One vector is turned by the same rotation once a step. Each row is the vector after some number of steps, and that number follows the row.
The counts run from 0 to 419.
 -1 -19   0  30 -16  23  29 -26 -42 -14  18   8  15 -28 -32 -20  36 -28  14  16  20  27  -3 -20  24 -37  25   3  -8 -35   8   2  24  12  13 -34  -3   7 -22 -30  -6  31 -17  32  10 -23 -19  37   4  37 -> 21
 20 -18 -17   5 -29   7   9   9 -13 -11  -4  16   8  35  26   4  14   4   6  19  11  24 -24   9  11 -11 -48  -5  -6   4  42  -9  15  11 -29  44  19  22  -2  30 -20  55  31  -8 -55  13 -15  42   3  -9 -> 85
-15 -19  14  34 -20  19  23 -13 -15  16   7 -40  38 -43   1  24  -9 -32  -9  -5  20  32   2  -1  14  21   2  16 -13 -24  64  27  -6  -9  20  13  30  24   6   4   1  29   9  35 -35  19 -21  49  -1   0 -> 100
 -7   7  -9  22 -53  19  -6  55  15  14  10  16   0  47   3  38 -26  16   0 -16 -24  -3  15   4  20   8   0  22 -20  20   0  12  40   9   7 -12  -1   5   4 -22 -24 -22  25   5 -31   7 -40 -18 -23  50 -> 130
  5   7 -14  18 -12 -10  15 -10  -8  20  27 -72  21 -10  -5  19 -13 -30 -27   5  17  21   8 -16 -33   3  -2 -30   1  -1  28  24   0 -15  31  51  31  17  -4  18   2  18  33  48 -19  19  -6  29 -24 -23 -> 376
-27   8  27  13 -15  46  11  42   1  15   5   8  15 -20 -33  13 -25  22  22 -12 -27  -2 -13  28  -9 -11  24   4 -18 -19 -13  -6  13  17  15 -73  -2 -19   1 -40  28 -41 -14   9   9  12  -7 -26  -2  40 -> 209
-24  -5  35 -12  33  18  15 -36  24   7  -5  -8   1 -50 -22   4   3  -7  12 -24 -22  -6  -9  15  10  10  35  14  -3 -26  -5  -4 -41 -33   0 -43  -9 -25  22 -35   4 -21 -45 -21  47 -18  16  -3  18  -7 -> 233
 19  -1 -20  -6  21 -42  -7 -51   2 -17  19 -35 -11  -7  12 -18  25 -58 -33 -16  35   1  34 -27  32  11  13   0  27  23  -3  33 -20 -28  -2  47   1 -10  -7  10 -29  15  -8  14  18 -28   0  20  -8  -3 -> 334
 11   8  13 -11  -1   4 -32  27  -2  -4 -20   2   1  28  -3 -21 -30  34  45  25 -48  -7  -9   0 -46 -23 -29 -35  -8  13 -27 -36 -11  -4   5  -5  -8  17  20  40  14 -17 -23  -6  16  33  14 -28  16 -42 -> 204
 -6 -12   3   3  10   6  31 -38  -3   2   7 -33  21 -41   5  16  13 -37 -26  -6  35  22  -1  11  15  18  -9   1   1 -15  57  25 -33 -13 -14  34  25   6  -3   7  -9  45   6   5 -26   1  -1  57   1 -21 -> 354
 -1  13 -17 -17   8  25  53  16 -13 -10   2  30 -12   2 -50   3  19  34   1  35  -5   8 -23   9 -31 -41 -19 -53 -26 -27 -16 -14  16  31 -14 -34  10  13 -22 -42  20  28   3   4  -3 -12  11  26   6  10 -> 285
  0  -9  -2   7  16  -6   4  -3  11 -21 -28  20  -9 -19  18  10 -11  -4 -31  11  14   9  49 -19  25  47 -27  11  -7  11  21  54 -30  18  -7   1   4  58  10  26  15  24 -13   5 -46  -3 -27  35  41  -5 -> 368
 -3  14 -28  -3   6   2  48 -12  12   2  31   4 -24   2 -55  18  23   1 -24   6   6   2  18 -24   3 -19  27 -22 -17 -12 -31  27  25   7  11 -24  -1   3 -18 -69 -12   9   9  17  24 -45  -7  14 -16  45 -> 308
 10   5   9 -10 -14  15 -25  36  -6  -6 -27  28  -1  33  -6 -17 -25  46  52  23 -52  -9 -19   3 -33 -23 -25 -25 -19   2 -22 -38   3   8  -1 -23 -11  18  17  26  10 -11 -22 -14   7  33   4 -32  23 -22 -> 205
 27 -14 -23  12 -24   6  -1 -19 -31 -26   6  22   5  26 -11 -24  44 -26  42   6   8  19  -6 -29  44 -44  -2   8  -6   0   8   4   9 -13 -27  13 -10   2  -2   7 -64  38 -27   5  13 -27 -21  30   8  31 -> 316
-32 -39  38  14  -1   2  30 -22  13  26 -11 -34   5 -30   9  11 -17   5 -10   3 -26   1 -26  24 -14  28  26  21   6 -26  17 -58  28 -14  34  -3   7   0  10 -31  39   1  48 -21  -5  18   1   1  -6 -36 -> 176
 26 -12 -34   4  12 -37  -6 -40   1 -31  -3  15 -31  18  -8 -28  26 -20  -4  21  -4   5  43 -63  28  -3  15   4  10  17 -28  20  14 -10  15  14 -22  31  -7  -5 -33  18 -10  10  26 -42 -19   9   8  12 -> 39
  6 -14 -26   5   8 -35   3   3  15 -17 -24  18 -33  13  21   0 -14   9 -47  26  -2  -8  48 -28   4  44 -18  -2   2  24  -8  29  18  30  10  22   1  61  -2   7  20  20  36   2 -44  -4 -29   9  11 -16 -> 94
  0 -21  -2  37 -26  -7 -33  12   0  -6 -16   9   4   7  23   1 -22  -9   3  -1 -13  10  54 -45  35  35   5  45   0  24   9  35  11   7  27   1 -12  52  14  22  -8  -7   1  22 -25   4 -50  -3  17  18 -> 116
 17  18 -23  -2 -12  20  29  17 -43 -11  31   3   2   8 -36 -13  23   2 -14  19  27   5 -11  10 -16 -56  -6 -46  -2  -9 -21  -5  36  39  -9 -23  12 -29 -47 -21  17  18   6  32  -8  -7   6  10 -21  40 -> 10
-22   6  -9  19 -28   9  17  30  38  32  23 -22  -2  19 -12  55 -30   5 -22 -21 -20  -8  21   0   9  28  27  24 -14   7   3  21  30 -10  32  -8   7  -3   5 -50 -10 -28  36  13 -14  -4 -27 -20 -31  35 -> 132
 11   1   1 -18  -6   0  10 -11 -17  11  19 -13  -4  26 -18 -14  23   3  17  -2 -11 -12 -49  25 -16 -51  14 -14  17  -2 -29 -71  29 -23  -2   2   0 -60 -13 -24 -13   1  13 -18  36  -8  23 -20 -29  -3 -> 241
 -9   0  28  11  23 -19 -35 -12  12   1  -7 -16 -16 -26 -13 -22 -29  -2   5  -6 -32 -15  34 -28 -10  20  43   8  17   8 -48   2 -11 -10  42 -33 -22   3  12  -6  26 -52 -28  17  42   5   1 -43  11  -8 -> 213
  5  -1 -16   4   2   4  47 -42 -21  -2  23 -28  11  -6 -49  -9  34 -12  18  26   3  24 -25 -20 -27 -48   5 -45 -12 -36   6 -18  20 -18  17   4  13   3 -10 -28 -12  37   1  24  30 -23   9  43 -13  -6 -> 297
 -8 -35  10  -1  12  12  33 -35 -31 -25 -20  41  -7 -26 -11 -40  34   8  14  33   1  19 -24   0  15 -18   5  -3  -3 -36  -3 -41  25  24 -10 -38 -11  16  -8 -22  18  41  -5 -20   2 -19   2  35  27   0 -> 273
  1   1  17  -2 -20  34 -11  52  -5  -2 -21  35   0  28 -13  -7 -18  51  51  22 -50  -4 -24  15 -26 -26 -19 -19 -23  -8 -15 -38  15  17  -6 -42 -10  13  15  10   9 -13 -16 -17   0  28  -1 -26  19  -1 -> 206
 -8  -9   8  30 -13  -3 -29  11   9 -13 -11   9   3  -8  15   7 -30 -10  -4  -3  -7   9  60 -34  30  44  -1  34  -9  19  10  57 -12   5  18 -12 -11  56  18  24   3 -12 -14  23 -26  11 -43   1  27  10 -> 115
 14  28 -12  -4   2  18  19 -10  -2  -3  27 -31  21  -2 -25  19  24 -33  10 -25  23  14   2  -1   9 -28 -11 -27 -17  -2  29  45 -49 -22 -27  26  21 -23   1  11 -47  23 -43  24  15  -8   7  40  -5  14 -> 46
 -7 -12  20 -20  41 -20  23 -60  -5  -1   7 -39 -12 -54 -13 -28  16 -30 -25  -5  14  -6 -13  15  -6   0  34 -12  33 -17 -22 -33 -12 -21  10  -7  -3 -38  -9 -24  29  -3  -5  -9  40 -19  34   3  -3 -25 -> 255
 -5 -20  28  10 -21  31   7 -11  -5  20   2  -8  19   0 -26 -11   8  10  69   5 -41  14 -51  12 -13 -39  20   2 -15 -30   9 -61  13 -36  10 -22  -5 -18  21 -19 -22  -1 -16 -11  39  13   7   3  -1  -9 -> 219
 -9 -33  -7   1   2  -4  51 -41   3   5   3 -17  -2 -22  -1  19  24 -16 -32   9  23  19 -11   3  19  17  -4   8  -7 -24  44  -1  10  -8  -6  25  21  13  -9 -37  -9  56  38  -9 -26 -21  -6  58  -1 -14 -> 352
